128 stands for zero in the data rows.
Here are some points, one per row:
[120 167 109 164 197 162 170  88  74  96 123 102 142 126 194 136 148 105
  48 203 153  93 160 148 180 130  92 116  78 136 127 149 231 138 121 157
  51 151  57 164 102 114  94 145  93 136 166  92 102 107 184 113  42  80
 138 141 115 187 118 173 137  93 117 165  75]
[148 152  79  24 157 199 110 101 142  97 112  83  76 149 105 157 184  79
 143 186 153 132 180 110  73  58 141 150 117  81 118 155 104 124 111 145
 140  97 179  99 152 117 149  68 194  40 133 104 134 145 153  94  89 122
 154 141  96 105 179 117  60  39 150 123  75]
[120 104  86 127 156  67 224 183  42 122 161 117 117 141 186 141 120 127
 200 154 161 118 173 119 122  88  85 123  95 119 151 111 141 195 153 128
 254 182 158 120  82 110 106 138 155 119 142 150 110 142 151 207 146 169
 123 166  62  93  55 105 117 132 148 155 163]
[126 159 103 115  89 150 143 201  56 124  69 122  95  70 111 194 149 142
 109 138  76  48 166 124 124 217 134 122 161 126 107 100 132  53  54 124
 134  32 142 175  86 174  79 148 179 111 136 117 165 152  72 145 101 136
  99 125 130 156  82  67 102 184  85 132 112]
[103 112 171 200 194 160 178 128  70 172 167 141 182 197  80 150  98  58
 156 104 144 120  93 122 101 114 136  80 152 139 178 167  92 109  47 132
 101 154  71 172 118 121  76  77 157 117  53 156 183 131  87  69 139 164
 172  74 156 102 132  82 133  51 116  83  96]
[ 84 142 127 168 143 135 144 109 181 159 150 133 116  85 148 122  67 161
 104 109 111 170 198 169 125 157 189 122 172 102 170 142 118  90 101 215
 143  87 203 117 115 131  39 106 131 155  73 111  71  72 138 135 100  97
 103 170  85 124 119 180 149 101 206  47 209]
[140  77  82 127 218 108 154 147 120 140 168 142 113  90  71  97 102 103
  77 144  74  79  81 161  70 205 113 192  82 105 125 134 100 132 186 130
 153 105 183  85 166 169 167 122  85 192 108 112 145 116  91 147 118  70
 121 177 174 108 101  74 205  46 120 154  83]
[125 177  64  59  78 148 121  68 159  89  86 191 160 108 188 115 135 152
 164 108 118 178 122 133 140 190 110  30 109 102 128  88 121 203  58 127
 136 164  85 103 107 132 149  99  92  84  96  64 156 105  37 137 133 126
 139 128 105 166 100  90 201  85 148 124 117]
[107 183 122 137 170 173 112 119 145  72 180 179 211  59 113 159 119  77
 123  97   0 131 113 119 144  97 108 176 116 164 163  77 100 184 164 118
 157 103 117 138  75  75 155 137 137 108 148 170 209 105 159  68 107 144
 112 191 118 126 148 140  61 161 149 102 163]
[156 168 157 185  97 132 148 153 155  80 133 157 108 157  48 152 198 158
 136 184 110 152 228  90 179 136 118 121 157 116  46 172 133 164 116  98
 119 168 165 134  89 197 200 146  94 211  88 157 154  76 151 121 149 168
 183 142 110 116 162 142 156  96  73  77 137]
[107 139 161 157  34  89 154 174 142 110 133 204 110 126  92  90 146 147
  72 141 113 126  42  78 112 115 127 120 201 146 162 143  91 178 132 126
 143 157 158 116 141  99  46 127 101  80 147  92  83 185 180 102 107  20
 210 170 112  90 140  99 111 164  96 119  50]
[142 140 133 131 122  85 105 157 105 102 140  75 167 175  93 151 108 174
 180  90 105 127 144 108 104 140  94 122 125 111 129  94 131 150 165 116
  94 111 109 128 126  83  67  54 198 130 121  90 161 188 166 176 141  99
  56 163 103 206 237 156 238 113  72 132 156]
[185  79 158 151  80 116 172  95 110  66 126 115 126  91 204 124 161 115
  61  81 128 141 162 171 110  79 158 185 165 138 117 205 130 170  81  82
 129  71 116 147 191  91 105 134 136 153 153  45 209 167 175 130 224 165
  86 123 138  73  84 131 165 114 171 114 124]
[147  69  65 133 164 203 108  70  57 120 136 198 141 146 116 127  96 176
 116 142 104 192  68  46  71  52 151  96 108 118 144 178 192  66 103  99
 136  92 149 105 139 201 128 110 101 161 171 162 108 155 113 131 174 151
 189 147  89 175 141 138 148 197 126 169 181]
[142 122  73 230 125 109   0 178 166 148 111  57 100 153 183 160 171 113
  61 102 126 125 106 102 162  87 125 178 109 133 150 137  74 158 126 115
 154 171 107  79 184 150  61 124 131 104 110 182 155 104  50 164 125 118
 156 133  80 180  78 136 126 124 117  80 125]
[ 43 114  70  87 138 179 160 156 196 121 114 140 158 148 112 101 151 145
 139 205 118 145  74 100 122 154 102 137 195 153  41 163 104  80 173 195
 119 137 117 202 179  58 120 124  89  99 113 172 185 139 155 175 177 160
 106  76 103 116  62 208 140 134  82 155 143]
[100 117 171 100  86 166 100  79 138 158 101 162  31 116 105 182  79  68
 168  95 144  61 176 104  79 116  71 226 128 130 124 109 172 100 114 118
 123 190  69 183  95 107 127 122  32 145  95 146 138 115 128 165 196  45
 162 108 105 150 174 107 127 146 170 139 167]
[120 150  91 214 120 132  96 166 124 177 103 150 122  79 118   1 117  67
 135 148 107 172 161 163  98 107 120 104 141  12  91 124 209 126 139  96
 134 173 131 143 157  76 166 136 163  91 187 165  93 141 112  77 141 114
  36  69 119 102 157  69 149 153 117 101 140]
[105  99 163 154 166 160 140  54 147 154  92 158  67 177 204 137  43 182
 152 140  99  81 145 161 158 123 109 112 151 123  79 126   0 152 113 140
 169  92  76 110 195  96 180 178 172 170 184 164  67 159 173 103  97 146
 115 154 115 156 137  79 134 144  95 111 115]
[139 167 134 161  54 125 167 103  93 127 205  96 138  90 158 146 173 184
 158 151  85 173 132 162  98 163 109 151  53 142 132 162 122  53 142 164
 194 121  27  79 175 126 135  88 124 138 107 109  89  71  95 135 146  98
 147  61 155  78 190 148  61 141  44 144 131]
[ 70  33 163  95 111 122 180 158 162 141 137  91  57 124 143  83 147  58
 107 139 128 208 104 127 173 129 214 125  34 147 152  76 115 126 114 144
 112  84 115 129  64 181 165 125 135 116 109 146 160 139 175  61 184  94
 112  93  72 163 132 119 159 152  56 143 125]
[113 145 118 210 104 171 198  97 182 142 136 144 148 102 116 117 145 125
 189  96 180  51 115 114 100  65 173 154 157 137 121  30 148 144 190 101
  72 102 150  65 120 152 131 175 120 164 152  71 102 184  52 152 113 160
  95 104  83 148 119 183  91  92  93  97  74]
[191 155 136 123 145 102 124 142  91 129 148 194 110 131 147 128 159 148
 129 171 207 204 165 111  93 110  80 222 145 189 179  44  89 130 109 229
  34 138 135 127 165 169 158 103 114 108 128 175 105 174 116  83 121 148
  90 132 203 126  90 114 163 161 113 104 171]
[136 187 144 109 140 159 115 113  51  97  92  94 141 152  40 131 171 181
 166 101 137 138  77 190 163 145 108 128 129  79 191  85  84 112 181  94
 158 129 166 165 161 160 118 181 108 122 151 102 104  84 197  86 177  91
 119  33 100 194  60 124 112  93 201 127 130]
[ 94  70 126  99 101  49 162  62 124  94 117 112 144  92 116 150 122 152
 110 193 150  43 158 103 130 142 118  82 125 128 196 158 134 166 176 129
  74 131 180  89 148  93 107 184 172  84 130 224 145  44  72  98 187 150
 121 109 159 157 189 142 140 166 169 102  91]
[134  41 118 124 116 138  64 130 149 105 137 143 255 177 157  86 132 173
  52  58 179  53 176 150  86 148  83 134  67 101  72  69 123 133  88 115
 152 125 183 156  79 130 126 133 138 101 101 134  86 151 166 107 126  97
 191  74 160  81 113 140  98 140  97 103 148]
[178 129 163 125 151 167 121 187 153 136  51 148 169 100 216 126 148  87
 179 131 119 149 117 108 103 152 155  95 115 212 152 162  84 141 175  71
 104 104 140 198  89 166 108 145 146 107 219 163  51  75 122 198 141 105
 134 114 133  68 191 147 166  54 144 127 137]
[170 146 192 110 156 204 124 217 107 119  84  64  75  66 138  88  72 194
 108  93 173 112  74  94 127 150  93 102  86 120 136 167 135 163 132 106
  81 107 147  59 114  40 141  67  31 114  78 125 111  95 154 114 102 225
 120 137 124 125 111  97  74 145  91 106 152]
[147  57 165 117 109 165 124 153 155 144 124 146 152 118 158 149 116 123
 186 160 170 158  86 160 233 115  42 169 201  94 115 104 160  98 109  84
 164 114 171  39 110 127 111 141 150 149 131 131 200  73 114 103  18  95
 120  80 166 103 171 156 175 149 160 212 127]
[149 165 176  91 152 126 112 135 200 141 107 184 132 106  68  82 121 186
 118 111 155  56 137 116 148  90 148  69  69 172 135 149 193 124 122 186
 182 142  66 119 179 240 104  97 173 139 114 172 190 115 195 184 105 114
  50 131 127  77 116  83 108 128 162 129  99]
[123 112 163  97 126 114 114 110 116 124 167  85 148 115 196  77 215  95
 197  51  93  69 142 145 120 105 150  74 209 132 121 185 150  81 180 145
 106 163 145 120 155 181 158 150 114  97  77 142 117 136 133  99  86 100
 131 203 160 187  90  98 112 110  86 187 200]
[117 186 129  82 161 147 120 109 106 156  72 120 120 189 113 113 143 168
  89  74 134 117 129 142 169 183 219 221 160 139  82 114 152 124 164 153
 141 194  95  75  72 108  62 164 167 133 157 133 110 130  76  56 182 202
 155 167 134  59 156 122 162 125 143 205 136]
[117 155 111 103 126  62 135 141 176 188 167 163  28 114  94 173 129 174
 136  68 123 151 105 215 130 102 134  84  71  83 162 135 152 165 109 148
 127  98 151 214 148 115  97 176  87 129 189 154 183 171 107 130  94 180
 206 123 184 125 156 182 116  87  73 168 170]
[155 160 145 118  31  84 130 116  91 169 113  70 174 129 125 175  78  91
  86 178 132 115  23 100  86  66 188 137  94 108  63 107 100 116 119 195
 148 153 134 179 105 143 179 203 126 116  82  86 128  80 145 134  50 188
  92 154 133 139 164 104 165 106 162 140 166]
[143  78  96  97 105 132 136  98 141 138 155  98 147 173  75 147 159  27
 142  94  41 127 128 131 178 159 122 112 116  99 106 120 111 185  63 140
  28 141 135  94 190 139  89 116 112 172 142 148  29 138 166 200 103 170
  97  99 110  80 115 125  99 196 172 174 125]
[154 130 157 107 161  78 124  88  76 255 112 147 107 143 136  40 185 114
 132 161 109 159 128 149  89 141 131 117 115 177  81  81 132 104 139  83
 110  99 120  95 122  91 148 108 152 135 107  77 204 101 166 194 129 146
 240 133 141 169 125 167 101 211 170  55 119]
[114  87  28 194 116  40  73 128 126  41 122 127  93 138 120  87 117 139
 162  92 210 180  92 131 138 151 136 123 171 157  84 126 132 122 169 160
  98  46  72 180  90 118 154  92 123 197 125 131 135 111 137 127 114 133
 161 140 130 121 162  50  40 111 179 167 111]
[159 140  35  80 118 137 111 155 141  87 193 131 111 149 130 127  81 139
 158 153 139  70 115 141 223 138 216 155 135 160 193 168 147  83 148  73
 115 175 104 130 112 100 175 149 119 131 127  75 106 187 149 140  97 124
 139  77 178 101 130 115 157 166 130   6 176]
[182 188 168  54 129  43 124 144 143 151 136 116 177 157 145 174  50 172
 104 175 104 169 164 157 122  74 161 104 142  90 111 123 106  61 138  39
  63 125 111 115  89 110 138 115  94 135  83 195 133 153  85 137 151  59
 107 163  83  98  58 132  87 108 127 165  58]
[ 55  99 152  90 147 130 109 197 139 154 199  96 157  69 142 167 130 141
 131  99 153 175 169  69  84 176 138 102 132 126  78 148 110 120 101 111
 156 204 103 119 133 146 131 148 114 156 190 113 107 169 146  82 137 156
 102 136 212 230 129 154 100 123 227 117  48]
[119 117 148 101 165  59 135 113 167 118  60 164 126 188  99 157 144  65
 113  95 141 149 145  97 153  97  79 130  98 156 134 173 140 116 173  76
 212  91 142 190 162 118 132 118 116 146  67  45  28 119  32  65  94 153
  62 136 135 138 126 184 130 190 103 115 120]
[114  86 143 138 139 147 119 108 134 126  93  68 117 153  84 138  62 130
  66  89 120 198 138  79 162 135  83 114 204 132 213 108 180 133 112 173
 121 159 109 112 111 129 218 199 195  93 144  66 134 115 105 222 177  96
 131 147 177  89 116 161  74 108  89 127 130]
[109 198 208 215 107 132  50  72 152 112 171  78 133 135 117 147 118  88
 143 198 185  88  94 182 120 205 140  89 117 170 143 137 139 132  94 123
 163 121 211 136 110 122 204  33 137 120 169 135 120 184 122 138 168 129
 123 160 132 117  88 163 153 165 158 199 130]
These points spread out most along one direction. Take the direction at right angles to it along which they spread out most. Go by this last direction. Where along it does each point below lie, from 0 to 99? 50 is the average, and the first point above lies past it. One standard deviation of the points above along it is 16.
[134  41 118 124 116 138  64 130 149 105 137 143 255 177 157  86 132 173
  52  58 179  53 176 150  86 148  83 134  67 101  72  69 123 133  88 115
 152 125 183 156  79 130 126 133 138 101 101 134  86 151 166 107 126  97
 191  74 160  81 113 140  98 140  97 103 148] 31
[117 186 129  82 161 147 120 109 106 156  72 120 120 189 113 113 143 168
  89  74 134 117 129 142 169 183 219 221 160 139  82 114 152 124 164 153
 141 194  95  75  72 108  62 164 167 133 157 133 110 130  76  56 182 202
 155 167 134  59 156 122 162 125 143 205 136] 50
[100 117 171 100  86 166 100  79 138 158 101 162  31 116 105 182  79  68
 168  95 144  61 176 104  79 116  71 226 128 130 124 109 172 100 114 118
 123 190  69 183  95 107 127 122  32 145  95 146 138 115 128 165 196  45
 162 108 105 150 174 107 127 146 170 139 167] 53
[191 155 136 123 145 102 124 142  91 129 148 194 110 131 147 128 159 148
 129 171 207 204 165 111  93 110  80 222 145 189 179  44  89 130 109 229
  34 138 135 127 165 169 158 103 114 108 128 175 105 174 116  83 121 148
  90 132 203 126  90 114 163 161 113 104 171] 40
[147  69  65 133 164 203 108  70  57 120 136 198 141 146 116 127  96 176
 116 142 104 192  68  46  71  52 151  96 108 118 144 178 192  66 103  99
 136  92 149 105 139 201 128 110 101 161 171 162 108 155 113 131 174 151
 189 147  89 175 141 138 148 197 126 169 181] 41
[159 140  35  80 118 137 111 155 141  87 193 131 111 149 130 127  81 139
 158 153 139  70 115 141 223 138 216 155 135 160 193 168 147  83 148  73
 115 175 104 130 112 100 175 149 119 131 127  75 106 187 149 140  97 124
 139  77 178 101 130 115 157 166 130   6 176] 33
[148 152  79  24 157 199 110 101 142  97 112  83  76 149 105 157 184  79
 143 186 153 132 180 110  73  58 141 150 117  81 118 155 104 124 111 145
 140  97 179  99 152 117 149  68 194  40 133 104 134 145 153  94  89 122
 154 141  96 105 179 117  60  39 150 123  75] 71
[136 187 144 109 140 159 115 113  51  97  92  94 141 152  40 131 171 181
 166 101 137 138  77 190 163 145 108 128 129  79 191  85  84 112 181  94
 158 129 166 165 161 160 118 181 108 122 151 102 104  84 197  86 177  91
 119  33 100 194  60 124 112  93 201 127 130] 62
[119 117 148 101 165  59 135 113 167 118  60 164 126 188  99 157 144  65
 113  95 141 149 145  97 153  97  79 130  98 156 134 173 140 116 173  76
 212  91 142 190 162 118 132 118 116 146  67  45  28 119  32  65  94 153
  62 136 135 138 126 184 130 190 103 115 120] 33
[ 94  70 126  99 101  49 162  62 124  94 117 112 144  92 116 150 122 152
 110 193 150  43 158 103 130 142 118  82 125 128 196 158 134 166 176 129
  74 131 180  89 148  93 107 184 172  84 130 224 145  44  72  98 187 150
 121 109 159 157 189 142 140 166 169 102  91] 52
[185  79 158 151  80 116 172  95 110  66 126 115 126  91 204 124 161 115
  61  81 128 141 162 171 110  79 158 185 165 138 117 205 130 170  81  82
 129  71 116 147 191  91 105 134 136 153 153  45 209 167 175 130 224 165
  86 123 138  73  84 131 165 114 171 114 124] 21
[ 70  33 163  95 111 122 180 158 162 141 137  91  57 124 143  83 147  58
 107 139 128 208 104 127 173 129 214 125  34 147 152  76 115 126 114 144
 112  84 115 129  64 181 165 125 135 116 109 146 160 139 175  61 184  94
 112  93  72 163 132 119 159 152  56 143 125] 47
[170 146 192 110 156 204 124 217 107 119  84  64  75  66 138  88  72 194
 108  93 173 112  74  94 127 150  93 102  86 120 136 167 135 163 132 106
  81 107 147  59 114  40 141  67  31 114  78 125 111  95 154 114 102 225
 120 137 124 125 111  97  74 145  91 106 152] 61
[155 160 145 118  31  84 130 116  91 169 113  70 174 129 125 175  78  91
  86 178 132 115  23 100  86  66 188 137  94 108  63 107 100 116 119 195
 148 153 134 179 105 143 179 203 126 116  82  86 128  80 145 134  50 188
  92 154 133 139 164 104 165 106 162 140 166] 79
[ 43 114  70  87 138 179 160 156 196 121 114 140 158 148 112 101 151 145
 139 205 118 145  74 100 122 154 102 137 195 153  41 163 104  80 173 195
 119 137 117 202 179  58 120 124  89  99 113 172 185 139 155 175 177 160
 106  76 103 116  62 208 140 134  82 155 143] 45
